In the data rows, the value 128 means zero.
Some points, one per row:
[ 85 132  74 160 122 104  72 123  84 146 106 146 104 139 170 176 134 149
 123 144 182 186 126  73]
[ 80 100 176 148 123 146 102 113 106 119 133 116 250 114 119 109 116 113
 107 141  96 133 111 188]
[ 48 154 111 143 128  93  77 113 111 129 120 136  93 134 176 213 106 151
 107 162 187 146 119 125]
[ 68  98  83 116 102 169  68 104 107 148 156  99 189 140 124 121 225 116
 165 104 114 152 136 129]
[ 83 156 125 111 131 106 201 104 120 146 119  92 103 112 147 255 139 130
 102 128 190  90 119 112]
[255  95 113 111 141 114 213 149 166 120 114  96 107 112  99 102  93 113
 167 117  99 103 128 105]
[ 30 149 175 128 151 135 123 127 150 126 110 255  89 130 128  92 110 149
 106 144 137 149  68 119]
[141  99  79  96 169  96 165 155 100  80 165 130 166 121 166  95  48 131
 144 110 135 180 191  83]
[ 64 192 125 127 132 120  75 126 110 132 114 124 109 118 149 244 141 137
 108 204 131 100 114 112]
[255 153  98 106 128 112 252 118 151 142 108 102 105 106  94 184 105 106
 136 110 114 106 124 105]
[ 63  99 110 150 121 122  46 115 106 118 119 233  98 127 131 206 144 140
 125 127 169 196 107 120]
[213  77 127 104 136 150 120 141 147 110 183  77 130 129  82  93 118 104
 204 111  98  87  91 147]
[ 71 142 101 160 122  97  76 112 119 132 106 243 104 117 152 208 121 161
 112 179 132 150  99  98]
[ 74 118 123 174 124 128  94 110 107 114 149 196 179 103 114  89 107 133
 107 113 100 192 109 222]
[232  96 160 108 156 115  89 176 117 119 131  84 114 107  81  92 156 115
 169 110  92 102 127 205]
[230 107  96 105 125 125 255 117 178 141 112  74 111 109 103 146  89 109
 114 112 172 101 121 105]
[ 28 130 213 162 127 145  36 127 118 129 128  96 119 123 123 142 209 111
 132 123 137 126 140 149]
[155 105  62  99 147 103 110 177 137 154 134  77 114 193  98  61 123 118
 155  94 169 103 111 185]
[ 82  83 169 143 113 178 109 117  96 109 183  37 196 159  88 101 161 132
 137 112 128 113 112 118]
[255 160  94  99 119  94 112 146 146 116 102 113  93 143  93 116  88 137
 174  93 150 140 139 143]
[193 144 150 125 129 126 187 173 148 131 120  39  65 108  98 126 237  95
 102 132  97 130 122 137]
[ 81  89 170 131 116 155  97 113 112 116 173  94 240 115  95 108 124 113
 123 120 110 124 112 196]
[252  91  67 147 148 113 171 152 113  97 146  23 122 132 116 125  99 133
 161  90 132 129 165  73]
19 more points follow, each with its number after it:
[128  88 175 166 130 115 144 116 116 112 101 122 132  64 153  68 139 172
 110 110 126 178 220 107] 0
[ 66 157 140 150 117 103  83 115 127 137 126 182  99 111  88 121  88 175
 105 192 138 193 115 118] 1
[ 52 170 206 108 114 176  40 157 111 128 151  66 175 121 128 118 133 136
 133 132 110  85 129 157] 2
[ 73  99 192 120 121 196  91 123 110 122 169  86 210 132  95 107 112 112
 139 113 105 100 115 163] 3
[239  92 105 102 131 124 255 111 172 129 117  99 107 107  93 136 104 112
 112 118 163  98 124 115] 4
[ 53 141 108 113 130 122  66 104 110 139 105 187 116 122 138 154 166 146
 113 161 192 187 124  89] 5
[ 79 118 173 127 107 179 102  92  76 127 146 122 225 124  97 123 120 109
 147 126 129 158  94 146] 6
[ 81 103 160 157 102 175 127 138 101 110  88   0 150 162 138  79 138 156
 131 151 132 138 143 146] 7
[108 151  51 130 126 167 127  90  90 131 106 151 168  98 206 113 117 129
 129 140  71 160 145 217] 8
[130 120 128  80 116 154  34 105 150 133 174  82 149 169 141 189 187 119
 151 106 153  72 108  84] 9
[ 73 206  47 140 128 116  73 121 109 165  99 138 125 134 110 195 142 126
 109 125 177 176 164  88] 10
[139 105  94  94 124 155  73 127 123 133 181 152 205 174 132  94  87 115
 182 107 129 115  61  73] 11
[255 122 116 114 132 122 244 130 170 126 114  64 107 116  96 105 111 118
 140 110 114  80 139 113] 12
[103  94 193  80  99 156  56 174 135 143 151 101 213 123 169  98  87 140
 139 126 134  95  84 101] 13
[ 78 113 102 166 121 116  98 113 108 121 113 240 103 114 164 116  92 154
 115 137 119 225  99 172] 14
[131 101 125 110 109 134 124 153 187 139 114 163  54 118 148 198 168 175
 108 110 127  95  52 149] 15
[ 28 215 118 131 132 115  93 115 111 187 117 139 109 114 164 150 178 140
 111 142 157  96 122 129] 16
[ 75 111 201 145 119 159  97 115 110 120 164  93 234 131 109  95 126 112
 117 122 105 104 102 168] 17
[ 91  56  86 168 126  97 126 126  85 113 122  98 107 164 210 150 136 106
 121 172 133 175 113 189] 18
Which of these numbered points is nearest to each point below by angle, seen from the average point of the first points? Its number follows each.
[251 106  97 102 127 119 255 124 168 136 115  91 108 110  93 150 105 110
 110 116 160  92 136 106] > 4
[177 143 131 103 138 106  80 214 131 145  89  94 123 111 114 106 164 119
  98 170 111 144 174  92] > 0
[ 45 115 120 129 127 119  75 118 109 131 125 198 113 116 156 182 130 142
 105 130 221 154 110 113] > 5
[ 78 162  58 134 114 167 110 103  83 156  86 157 113 109 181 173 114 161
 136 143 139 184 139  83] > 10
[235 105  96 114 124 122 251 121 177 136 111  65 107 104 113 161 102 112
 117 112 177  91 108 106] > 4
[ 80  94 160 132 111 143  91 109  96 116 143  97 255 123 123 132 149 109
 146 109 125 155 117 132] > 6
[ 37 114 123 174 122 115  70 122 115 117 104 141  95 121 157 182 141 166
 113 148 177 141 126 143] > 5
[ 90  45 177  90 174 154 127  66 156 129 117 139  99 137 193 189 168 136
 125 126 101  87 173 101] > 9
[ 68 111 116 163 121 114  92 114 102 125 114 255 108 111 164 123 119 167
 112 129 108 207 117 151] > 14
[255  99 119 111 129 119 225 127 181 124 118  89 107 108  99 141  98 111
 107 120 157  94 121 102] > 4
Now 19 new points, numbered from 0 again:
[180 149 141 109  84 139 172 115 172 106 111  78  43 164 201 121 131 168
 133  99 113 138 115 127] 0
[ 71 127 192 150 111 133 107 112 109 133 163 112 236 146 104 117 131 124
  89 127 112  84 142 131] 1
[255  94 127 116 137 120 174 164 150 114 122 103  88 153  91  89 134 106
 173 115  91  99 133  95] 2
[ 87  43 152 111 102 157  88 188  94 102 152 157 158 147  90 113 146 151
 161 130 104  87 112 191] 3
[190 167 137 120 151  81 142  87 111 158 127 183  90 131 173 184 115  92
 124  71 125 138 210  85] 4
[ 80 233 104 108 125 120 112 114  94 184 129 131 111  97 153 219  98 134
 105 131 192 112 114 111] 5
[ 82 101 167  99 130 165  79 109 117 104 180 104 216 172 108 104  84 125
 142 128 106  83 152 150] 6
[255 120 116 115 136 114 245 132 168 136 110  87 102 127  99 109 107 111
 152 110 100  91 117 109] 7
[136 169  92 129 114 107  46 122 143 141 121 150  81 124 142 150 127 124
 104 217 142 182 129  75] 8
[ 82 158 112 113 161  95  67 102 133 128 138 162 111 136 190 111  77 161
 116 165 134  81 241 109] 9
[252  99 114 115 131 114 255 133 182 141 114  88 106 115  94 130 101 111
 116 117 110 106 112 107] 10
[ 48 191 138 164 131 114  71 122 101 145 118 236  94 123 159 132 146 159
 107 134 168 123  93  98] 11
[ 72 102 198 138 127 183  82 119 103 122 175  83 203 105 102 104 140 117
 114 123  96 109 149 161] 12
[153 165 105 108 129  86  11 120 133 139 158 131 149 140 139  88 110  98
 140 170 124 198 175  77] 13
[ 84 107 143 124 118 175 100 118 111 122 194  92 218 132  95 106 114 113
 119 117 110 101 106 194] 14
[255  89 104 111 137 115 246 129 183 132 114  94 111 111  95 107 107 113
 132 109 120 105 129 105] 15
[ 62 186  98 148 112 120  79 126 123 100 111 165  85 154 194 165 128 148
 139 106 203 117 137 106] 16
[ 68  93 103 167 118 115  79 116 104 124 108 173  94 113 209 181 108 170
 106 166 151 149  98 165] 17
[253  24  95 104 126 121 214 138 184 109 124  79 102 154 119 132 144 111
 109 114 125 120 105 151] 18
Which of these numbered points is nearest to each point below by angle, seen from the average point of the first points? Its number follows each.
[ 49 177 163 132 131 133  48 120 115 128 146 123 138 158 113  83 162 124
 104 194 107 145 180  85] > 13
[ 85 120 131 113 106 176  74 120 114 119 199  90 212 146  97  98 121 109
 136 136 105 115 113 163] > 14
[151 103 113  81 162 102  61 128 145 103 159  98 149 153 158  92  72 153
 165 150 116  69 221 102] > 9
[208 122 156 133 157 111 110 189  94 125 116 101  81 155  86  76 159 116
 165 124  98  96 176 100] > 2
[ 93  67 100 203 120 117 108 113  98 103 129 172 114 119 149 111  99 151
 118 133 124 201 114 197] > 17
[251  84  82 122 153 132 211 118 184  95 119 132 106 112  75 140 157 125
 137 106  99  92 142 108] > 15
[ 63 108 168 178 124 151  78 125 115 124 149 164 226 100 110  87 130 129
 102 127 102 119 112 152] > 1
[ 38 201 132 188 118 140  56 120 117 122 125 240 106 114 133 123 169 129
 116 119 133 152 116 124] > 11
[255 152  82 112 119 111 247 131 156 129 117 110 103 153 109 100  92 107
 161 103 103  99 135 107] > 7
[ 69  98 189 114 126 160  84 120 110 113 169  90 233 159 112 105 109 119
 148 120 108  91 124 137] > 6
